In the rows, 128 means zero.
One turn moves every row onto another: examples first, then more rows asked:
Tig: [119 133 149 115 103 140  89 179 108 139 118 151 141 122 123 174 128 109
 148 161 103 157 108 115 100 141 147 135 131  93 148 100 140 124 163 117
 115 132 135 103 110 115 158  97  98 110 123 141  86 147 152]
zaseg: [136  96 135  90 134 119 121 118 143 139 131 165 137 111 163 121 136 142
 114 140 123 139 127 140 127 166 182 143 143 120 142 105 127 111  95 159
 129 139 142 134 181 139 118 111 153 157 106 158 120 154 168]
tanog: [123 122 108 107 131 136 153 134 112 143 104 123 139  92 102 146 126 107
 122 137 148 134 108 158  78  91 132  93  61 154 112 149 129 103 150 117
 155 124 143  85 142 111 101 134 156  94 137 103  91 119 127]
lur: [158 113 160 128 148 102 109 109 111 127 106 151 109 147 129 145 122 139
 124 116  98 158 112 133 156 113 155 173 100 158 130 113  74 141 104  96
 114 157 111 114 141 164 136 104 133 120 154 108 120 146 119]
duzu: [105 151 130 123  83 136 170 115 123 107 137 155 152 125 165 130 173 107
 153 157 130 145 114 137 118 152 106 112 100 136 108 126 121  79 105 132
 131 110 110 128 127  98 115 136 168  68 150 138 108 118 147]
Teto: [139 100 138  85 140 109 132 113 133 135 116 162 135  94 161 112 151 146
 128 145 131 152 125 140 116 160 179 138 149 132 133 111 124 123  94 154
 138 138 141 135 184 136 129 116 152 153 100 158 144 153 167]
Fopo: [130 133 109  86 169 145 137 146 111 140 116 116 156  89  98 149 131 106
 110 132 133 168 103 137  84  63 119 105  91 156 144 135 116 121 145 107
 142 136 158  85 138 134 111 136 168  80 144 101 112 118 137]
rubo: [101 137 118 107 141 123 154 130 132 113 152 144 142 111 109 101 156 125
 151 115  82 148 135 111 114  94 135 133 113 147 152 108  96 157 178  73
 154 124 139  98 106  92 123 132 143  69 119 108 157 121 145]
safan: [112 151 182 125 124 128 119 148 122 121 166 144 162 119  92 124 170 142
 155 158 112 116 142 148 112 123 144 155  93 120 139 130 134 131 190 126
 140 134 166 104 123 126 157 109 158 118 114 122 142 153 120]
reb: [180 112 139  98 134 115  89 113 103 145 100 136 122 148 100 147 115 138
 123 102 107 136  98 132 139 103 159 154 102 139 129 121  98 162 117 114
 110 169 118 129 127 157 119  95 119 120 150 118 124 155 123]
vog: [109 126 138 110 134 114 167 130 145 111 163 113 144  74  98 134 164  92
 149 155 114 126 144 131 105  97 102 132 122 117 106 140  97 118 140 160
 139 129 166 134 148 108 140 142 183  88 173 125 139 128 162]
Bisa: [151 108 142 122 139  99 104 114 102 140 103 145 108 148 117 142 127 131
 126 106 102 156  94 138 157  95 164 157  92 155 138 126  76 143 111 105
 110 161 105 120 143 162 127 118 128 132 152 108 121 152 122]
Fuge: [137 105 135  93 107 115 133 133 145 129 123 174 123 123 152 112 142 129
 115 143 129 115 143 142 132 153 165 129 140 118 116 108 138 111  87 166
 128 137 125 135 159 137 111 108 128 153  95 162 124 138 181]
numob: [101  92 124 113 149 140 168 114 124 132  83 136 128 117 124 125 144 121
 132 137 131 117 107 109 148 128 102 131 171 159 137 121  75 106 152 129
 188 166 107 136 135 161 103 142 137 144 150 114 109 154 153]
Raked: [115 131 160 108 140 158 119 149 138 137 135 115 148 116  89 155 147 106
 151 133 113 154 143 110 123  78 101 119 157 103 159 120  94 176 148 110
 106 134 146 110 118 156 160 112 149  77 154 115 127 122 167]
mugev: [ 98 154 128 120 112 118 133 151 161  95 147 135 119 122 110 153 149 118
 174 140 108 143 142 112 122 151 117 158 113 108 141 140 118 149 110 131
 107 112 127 115 115 100 172 114 137  93 128 162 161 124 160]
foted: [113 149 119 125  86 145 154 126 124 129 119 165 141 133 158 119 138 120
 153 134 132 132 110 147 101 171 123  91  97 134 122 122 141 100 123 118
 119 106  95 113 114 101 111 105 145  64 118 151  89 118 141]
Tubu: [110 119 163 132  84 158 178 107 121 100 132 134 169 111 111 112 163 102
 147 177 133 146 153 124 129 134 131 138 145 105 147  92 110 140 144 114
 134 103 173  92 115 122 111 136 152 100 134 121 148 103 137]
vevi: [135 107 151 111 100 146  96 147 112 161 104 136 144 122 118 158 120  96
 139 134 115 152 106 135  89 133 158 103 110  99 142  94 137 121 174 114
 111 126 147  95 113 126 122  98 106  91 134 108  57 139 150]
kab: [111  97 125 112 144 155 178 100 126 142  86 147 128 114 123 128 129 124
 134 136 144 109 100 112 150 126 107 115 171 171 133 117  73  98 133 121
 180 157 107 141 142 144 105 137 133 139 154 128 113 148 154]
Risa: [137  89 120  96 141 153 166  91 136 133  93 138 121 112 113 113 133 124
 129 124 137 106 108 114 155 109  91 112 134 168 132 130  84 100 135 125
 186 140 117 148 142 132 106 139 140 138 162 106  94 123 163]

duzu moves to Fopo
zaseg moves to kab
safan moves to Tubu
And these:
foted moves to tanog
mugev moves to vog
numob moves to lur
reb moves to Fuge

